W =
array([[ 57,  96,  81, 104],
       [ 50,  96,  68, 121],
       [ 64,  88,  43, 108],
       [ 46,  93,  75, 105],
       [ 71,  95,  74, 116],
       [ 59,  95,  47,  93],
       [ 78,  85,  66,  98],
       [ 64,  79,  59, 130],
       [ 63,  94,  54, 114],
       [ 51, 114,  36, 166],
       [ 75,  81,  65, 116]])
Indices start at 1.
(1, 1) => 57
(9, 1) => 63
(5, 3) => 74
(5, 4) => 116
(10, 1) => 51
(7, 1) => 78
(6, 2) => 95
(2, 3) => 68
(10, 4) => 166
(3, 1) => 64
(9, 4) => 114
(4, 4) => 105
(7, 4) => 98
(4, 1) => 46
(11, 1) => 75
(3, 3) => 43
(6, 3) => 47
(8, 4) => 130
(6, 1) => 59
(5, 1) => 71
(1, 3) => 81
(9, 3) => 54
(11, 4) => 116

data =
array([[104, 130, 107,  88,  82,  73,  88, 114],
       [ 96,  80, 105,  91, 125,  99, 103, 114],
       [103,  77,  98, 108, 105, 117, 109,  88],
       [ 96, 139, 115,  70,  98,  49,  80, 142],
       [105,  38, 104, 102, 132, 125, 119,  95],
       [ 99,  97, 107,  89, 110,  88,  97, 116],
       [101,  89,  93, 114,  97, 121, 107,  81]])
Rows and columns are counted from 1.
(1, 1) => 104
(4, 4) => 70
(3, 6) => 117
(5, 8) => 95
(7, 8) => 81
(2, 4) => 91
(5, 1) => 105
(7, 3) => 93
(1, 6) => 73
(2, 7) => 103
(4, 2) => 139
(6, 1) => 99
(4, 5) => 98
(2, 5) => 125
(1, 4) => 88
(5, 7) => 119
(2, 8) => 114
(1, 7) => 88
(1, 3) => 107
(3, 8) => 88
(2, 1) => 96
(5, 4) => 102
(7, 5) => 97
(6, 8) => 116
(6, 6) => 88

a =
[[ 40 107  87  77 115 111  76  97 136  99  77  75 120  90  78 100]
 [109 121 136 113 112 129  99  74  93  91 136 114 134  80  97 119]
 [ 71 126 117 123  91  73 133 116  90 115  76  85  95 114 104 103]]
Rows and columns are counted from 1.
row 1 col 1 => 40
row 2 col 4 => 113
row 3 col 4 => 123
row 1 col 6 => 111
row 1 col 15 => 78
row 2 col 3 => 136
row 3 col 3 => 117
row 3 col 2 => 126
row 1 col 3 => 87
row 3 col 11 => 76
row 3 col 9 => 90
row 3 col 15 => 104
row 2 col 9 => 93
row 1 col 10 => 99
row 1 col 16 => 100
row 1 col 4 => 77

grid =
array([[100,  95, 103,  85,  90,  83, 109],
       [ 99,  97, 101,  94,  97,  93, 103],
       [107, 103,  97,  95,  93, 101, 101],
       [101,  99,  98,  96,  98, 100,  99],
       [126, 133, 104, 144, 103, 127, 110],
       [118, 124, 113, 136, 101, 104, 122],
       [ 96,  91,  79,  79,  99, 122,  69],
       [107, 102, 102,  91,  88,  87, 113],
       [ 96,  79,  92,  44,  73,  68, 104],
       [114, 116,  93, 116, 101, 125,  93],
       [ 99,  94,  99,  83,  91,  87, 105],
       [113, 104,  98,  85,  81,  89, 111],
       [ 93,  81, 106,  58,  79,  55, 119],
       [101,  97, 101,  90,  94,  90, 105],
       [129, 100,  53,  32,  54, 127,  66]])
Rows and columns are counted from 1.
(1, 1)	100
(6, 1)	118
(8, 5)	88
(12, 5)	81
(12, 6)	89
(11, 6)	87
(12, 2)	104
(15, 3)	53
(12, 7)	111
(14, 3)	101
(3, 2)	103
(14, 1)	101
(9, 2)	79
(4, 7)	99
(4, 6)	100
(9, 4)	44
(3, 5)	93
(2, 5)	97
(10, 7)	93
(4, 1)	101
(10, 5)	101
(2, 3)	101
(12, 3)	98
(3, 4)	95
(5, 4)	144
(8, 4)	91
(7, 4)	79
(6, 4)	136
(10, 2)	116
(5, 2)	133
(1, 7)	109
(12, 1)	113
(12, 4)	85
(5, 5)	103
(6, 3)	113
